In the rows, zero is written as 128.
One turn moves each row of this set onto another row. After a few examples, where does it send each row asked below?
Bod: [136 114 136 106 149 117 155 156 155 146 121 129  88 131 132 114 141 138
 156 117 128 155  97 113 150 134 146 125 104 145]
non: [113 162  83 141 117 117 125 117 137 126 116 113 136 158 108 120 115 127
 116 153 145 132 111 146 154 156 109 121 157 149]
zibi: [130 118 131 108 139 106 154 151 153 134 120 132  85 128 146 111 147 140
 158 102 115 150 109 113 130 123 153 119 115 150]
Nesi: [144  99 140 139 129 135 121 111  90 119 158 130 161 128 138 106 134  93
 137 142 133 112 154 163 110 126 117 117 146 106]
Tuk: [ 99 120 139 165 103 110 127 101 143 118 166 151 105 120 148 115 154 110
 113 120 101 134 120 122 109 132 122  96 156 105]
takod: [121 128 130 133 109 156 132 110 102 128 156 109 157 144 101 132 142  96
 118 115 132 140 136 165  94 144 142 120 147 125]
tuman: [123 107 141 161 124 133 118  94 130 135 176 163  98 133 111 107 133 125
 117 124 121 141 116  86 150 145 129 109 122  92]
gune: [119 106 107 134 119 119 119 125 130 135 144 117 126  93 124 158 140 115
 105 132 121 108  87 112 175 126 118  98 114  93]
Tob: [107 125 107 100 142 124 148 149 154 133 103 114 112 126 112 105 105 138
 152 109 146 137 118 136 142 117 124 125  95 157]
fon: [102 110 101 139 104 106 121 123 133 123 134 128 124  88 147 158 146 119
 108 120 108 104  98 117 148 117 123  95 126  96]
nik: [118 119 130 110 131 109 155 156 166 130 120 141  90 129 157 116 146 131
 159 126 122 151  99 123 135 131 142 120 111 146]
rik: [123 159  80 142 126 118 122 114 120 134 111 111 133 161  89 115 106 140
 115 128 142 135 120 132 156 148 118 119 155 147]
seniz: [127 103 105 133 116 110 113 113 135 125 135 142 105  93 137 142 140 128
 111 125 125  93 108  82 159 124 133 113 114  92]
Biz: [129 156  82 140 122 117 115 105 129 129 109 134 120 161  99 105 104 145
 119 137 153 124 129 111 154 153 125 134 150 145]
beved: [146  98 138 138 131 140 121 111  99 116 162 147 152 133 142 103 131  94
 137 156 143 109 153 151 119 133 119 125 135 104]
feme: [122 120 129 132 112 176 129 104 107 125 161 150 151 156 101 124 122 110
 121 139 151 145 129 140 116 161 143 128 119 113]
kosip: [114 125 108 101 140 121 144 148 161 130  99 122 103 125 119 100 105 138
 157 113 151 130 123 124 136 121 128 130  98 157]
fuzaf: [131 163  85 138 119 102 114 108 141 122 106 118 115 154 109 103 123 130
 121 143 151 109 134 120 137 150 124 139 167 150]
Nomug: [ 97 131 109 102 137 123 151 154 160 133 101 113 116 122 122 110 109 132
 152 119 145 137 114 146 139 117 119 123  98 156]
Begu: [128 103 105 134 123 113 117 115 117 142 140 117 117  92 114 149 138 127
 106 106 118 106 101  95 169 115 134 102 119  93]
Dima: [138 115 154 157 132 104 107  96 150 137 174 121  91 114 120 101 164  96
 120 125 119 117 124 101 127 136 128 120 151 105]
Zot: [120 123 131 107 140 109 161 160 159 138 122 111  98 125 144 124 149 127
 153 117 116 157  91 140 139 126 139 112 119 151]
vef: [154 121 139 125 125 156 117 104 112 135 162 109 138 146  89 112 144  95
 122 128 153 123 144 134 105 154 152 148 138 123]
peguv: [128 128 136 128 104 157 122 109 134 115 161 135 147 144 122 121 150  85
 122 158 153 124 127 156  96 162 136 141 138 125]
dovil: [ 98 134 107 101 130 117 147 154 166 124  97 118 111 121 133 107 113 129
 156 118 141 131 120 144 128 119 119 125 106 157]
mal: [104 120 147 161 123 122 123 116 149 132 177 129 117 125 126 127 149  94
 111 154 119 143  92 140 147 147 104  99 138  94]
Modud: [134  99 135 143 130 143 124 113  86 118 159 147 162 135 140 109 124 103
 133 145 137 122 147 159 123 128 118 113 135 101]
lofet: [110 166  78 143 103 105 123 114 140 116 105 125 126 155 122 113 117 132
 119 142 138 121 128 138 130 148 113 124 166 149]
kasut: [147  93 139 142 133 138 121 106  82 121 157 143 153 131 134 101 125 104
 135 132 138 116 159 145 117 126 125 118 139 106]
kufa: [107 131 106 100 137 115 144 147 166 128 100 120 103 119 130  99 115 131
 155 117 147 122 125 132 129 115 126 134 105 160]
gavuz: [151  96 141 139 140 140 121 114  90 127 163 132 157 133 127 103 131  93
 135 147 140 116 148 153 131 128 119 125 134 107]
keki: [115 116 127 112 138 121 165 156 146 144 120 133  99 135 138 122 135 144
 152 109 117 169  95 125 147 127 143 108 105 146]
doso: [127 113 109 132 112  96 109 120 144 125 135 117 111  84 142 146 157 107
 111 127 120  88 104 103 146 120 126 111 130  98]
Bena: [118 109 143 165 133 123 125 105 117 147 174 111 115 127  95 123 138 117
 109 100 102 156 109 125 143 129 123  92 144  97]
lod: [130 125 128 133 100 155 124  97 109 113 150 150 135 146 121 117 138 108
 125 117 138 121 154 134  77 149 154 136 142 124]

Dima turns into Bena
zibi turns into keki
And these:
Nesi turns into kasut
gune turns into doso
takod turns into lod
dovil turns into kosip
lofet turns into Biz

One turn moves each row of this set onto another row. After a few examples, where does it send each row asked below?
kana: [105 135 126 115 110  83 101 149 108 138 144 136 141 170 113 129 143 142
 101  78 160 138 159 127 134 149  83 171 103 114 105 140 124  87 113 131
 161 124 158 142 158 142 155 111 107 142 133 152]
sivu: [ 97  96 132 114 135 115  91 112 128 155  83 144 110 134 111 107 143 154
 131 153 118 108 161 178 120 128 111 114 119 139 121 180 131 105 113 126
 163 140 120 127 159 103 104 130 139 164 152 161]
zolor: [123  87 150 154 110 168 117 135 182 120 139 152 150 118 161 106 105 168
 152 134 117 123 162 106 121 164 104 135 148 120 132 190 141 129 129 110
 179 118 122 159 165  96 140 136 137 133 143 120]
meput: [112 114  99 136 112  79  99 132 108 156 157 139 134 194 141 136 161 176
 147  74 153 116 164 100 136 155 114 164 145 115 107 163 140  82 128 130
 160 126 150 155 160 112 130 123 118 115 141 111]
Puv: [144 122 155 134 151 131 139 130 107 157 128 138 110 132  71  97 137 175
 100 136 122 108 168 129 115 152 121 140 112 120  90 149 144  73 113 148
 145 137 152 143 167 104 156 107 149 157 143 172]
zemi: [117 103 164 120 100 160 108 138 167 127 112 131 165 112 156 106 106 137
 141 144 111 125 141 129 129 167 127 120 156 133 123 175 154 117 138 102
 172 111 125 162 133 116 131 150 126 148 138 138]
lefim: [127 103 162 135 113 149 102 122 166  98 162 140 126 128 132  91 125 165
 142 142  98 114 158 105 118 147  86 123 152 130 134 193 111 126 124 101
 165 114 121 184 153 108 136 154 132 134 125 136]
Ped: [114  98 105 103 131 123 121 107 154 147 103 175 135 120 128 118 142 124
 123 148 133 122 160 156 117 146 103 113 120 126 103 150 143 116 139 113
 144 129 114 146 142  53 110 100 148 150 148 115]
Bupu: [129 102 181 151 130 155  97 125 144 106 163 130 109 160 130 100 152 165
 154 135  97 116 146  91 120 146 107 135 145 122 138 185 138 107 125 107
 161 119 123 186 144 110 153 171 139 138 131 140]
fono: [ 99 112 119 125 133 133 112 103 146 112 142 164  91 150 105  89 158 135
 132 149 118 117 151 167 104 127  74  99 104 128 108 139 131 118 116 111
 145 113 128 143 155  88 130 115 131 148 158 135]
samu: [ 78 105 151 122 126 120 101 131 150 135 118 151 113 136 125 102 119 136
 139 152 133 107 155 158 133 106  97 124 101 121 111 139 148 112 130  88
 180 146  97 137 152  98 126 111 145 137 137 134]
Zano: [114 111 104 128 118  87  81 132  97 154 139 136 128 189 129 140 172 158
 136  74 154 124 147 114 162 154 135 148 135 114 116 160 119  87 125 126
 166 119 156 141 136 141 128 127 121 119 156 125]
muti: [112 107 127 139 139 100 111 126 150 151 127 162 110 120 112 121 146 158
 129 151 133  85 181 153 103 135  85 142 126 144 113 176 141 150 121 110
 163 141 130 140 161  74 111 103 138 127 155 145]
Pigat: [137 122 149 130 159 143 135 112 121 161 119 143 126 118  93  94 130 146
  84 126 128 113 150 138 125 157 118 129 103 118  70 135 147  59 119 150
 123 121 149 159 146  95 148 123 153 153 134 151]
Dobak: [114 129 108 121 114  78  91 119 108 136 169 135 127 196 132 131 170 150
 134  79 150 123 147 110 148 150 108 142 140 114  98 148 122  82 130 119
 144 112 151 170 138 124 131 139 115 117 140 113]
zabo: [149  92 161 145 139 152  98 123 144 126 116 158 118 143 133 112 172 153
 134 117 107 130 161 105 119 178 120 131 161 135 136 211 113 121 132 129
 141 114 139 168 116 111 155 162 133 149 154 158]
tumo: [140  94 164 170 111 164 130 133 160 122 157 151 137 138 155 126 132 156
 151 124 112 124 150  87 120 167 118 143 138 104 126 181 160 136 144 112
 164 114 136 172 144  78 152 143 144 134 154 114]
piviv: [ 93 145 111 107 119 107  99 124 104 144 154 122 152 162 115 126 132 133
  94  89 168 127 148 127 142 153 118 154  99 126 105 125 126  74 108 139
 135  95 153 166 153 117 116 133 121 129 136 133]
Nuso: [ 97 116 105 135 123 105  79 134 112 159 137 135 155 157 119 129 122 151
 104  76 176 128 149 119 143 156 121 173 100 115 127 142 126  88  95 158
 167 121 149 144 153 123 122 104 131 129 137 132]
Fub: [122  93 140 121 110 174 112 146 136 114 116 157 126 143 128  96 150 140
 158 129 100 140 142 105 137 174 152 107 151 117 136 175 126  90 151 115
 145 105 131 168 121  96 164 147 140 154 142 129]
Nam: [142  91 152 131 121 156  98 126 154 105 123 155 127 127 131 106 146 162
 131 135 101 134 157 128 132 167 104 111 154 135 138 209  95 136 122 111
 159 108 135 150 139 130 148 151 128 144 159 154]
Vila: [140 117 170 145 139 122 140 124 131 136 142 150 104 134  76  91 136 158
  96 129 129 118 162 124 122 148 102 147  95  92  91 133 140  92 113 141
 156 141 143 147 136 115 164  87 146 143 134 165]
zaz: [133 107 156 141 137 113 126 122 143 161 134 154 119 108  77  91 122 160
  92 129 131  99 169 113 131 154 121 159 103  95  94 138 141  88 117 146
 156 146 135 169 132  86 138  92 163 131 111 149]
Tif: [113 101 151 148 153 140 116 119 134 166 111 151 125 116  98  91 109 156
  93 121 134 109 154 131 146 146 135 147  89 100  88 134 143  62 114 150
 153 140 134 158 144 102 146 112 170 141 120 145]
gopif: [108 137  90 109 119 103 118 151  94 153 146 136 145 158 105 138 153 161
 105  92 156 130 173 116 136 163 111 167 109 126 112 152 120  71 113 147
 147 106 167 144 190 102 133 118 122 131 149 139]
daf: [108 128  96 107 108  85  93 144 116 140 163 137 152 158  97 118 139 142
 111  91 158 126 153 103 125 159  94 173 117 110 121 129 126  85 113 144
 157 125 152 165 157 100 130  88 127 132 110 124]
kodek: [131  98 131 102 103 173 109 142 146 117 116 148 143 119 125  97 141 151
 144 153  90 132 146 118 130 175 134  97 156 135 139 183 120 103 135 111
 164  98 132 156 146 101 140 142 137 152 150 136]
tipo: [ 98 120 118 136 108  80  89 131 117 149 147 127 140 193 152 132 159 144
 144  77 156 129 141 115 139 153 118 159 137 106 100 136 157  83 130 126
 169 121 152 152 132 140 131 130 110 125 144 118]
mon: [119 103 180 139  93 148 114 148 144 142 107 128 147 129 142 125 118 141
 152 132 107 112 142 113 139 163 153 137 154 117 120 185 156 117 153 108
 166 124 133 177 117 103 142 161 133 150 135 144]
tapu: [115 122  89 113 107  84  94 137 107 153 152 133 146 179 124 135 177 145
 141  92 147 120 141 102 142 167 135 150 145 117 109 143 149  83 135 128
 161 108 158 157 134 113 116 122 121 117 146 106]

samu turns into muti
daf turns into kana
Tif turns into zaz
And these:
Fub turns into mon
tipo turns into meput
zemi turns into zolor

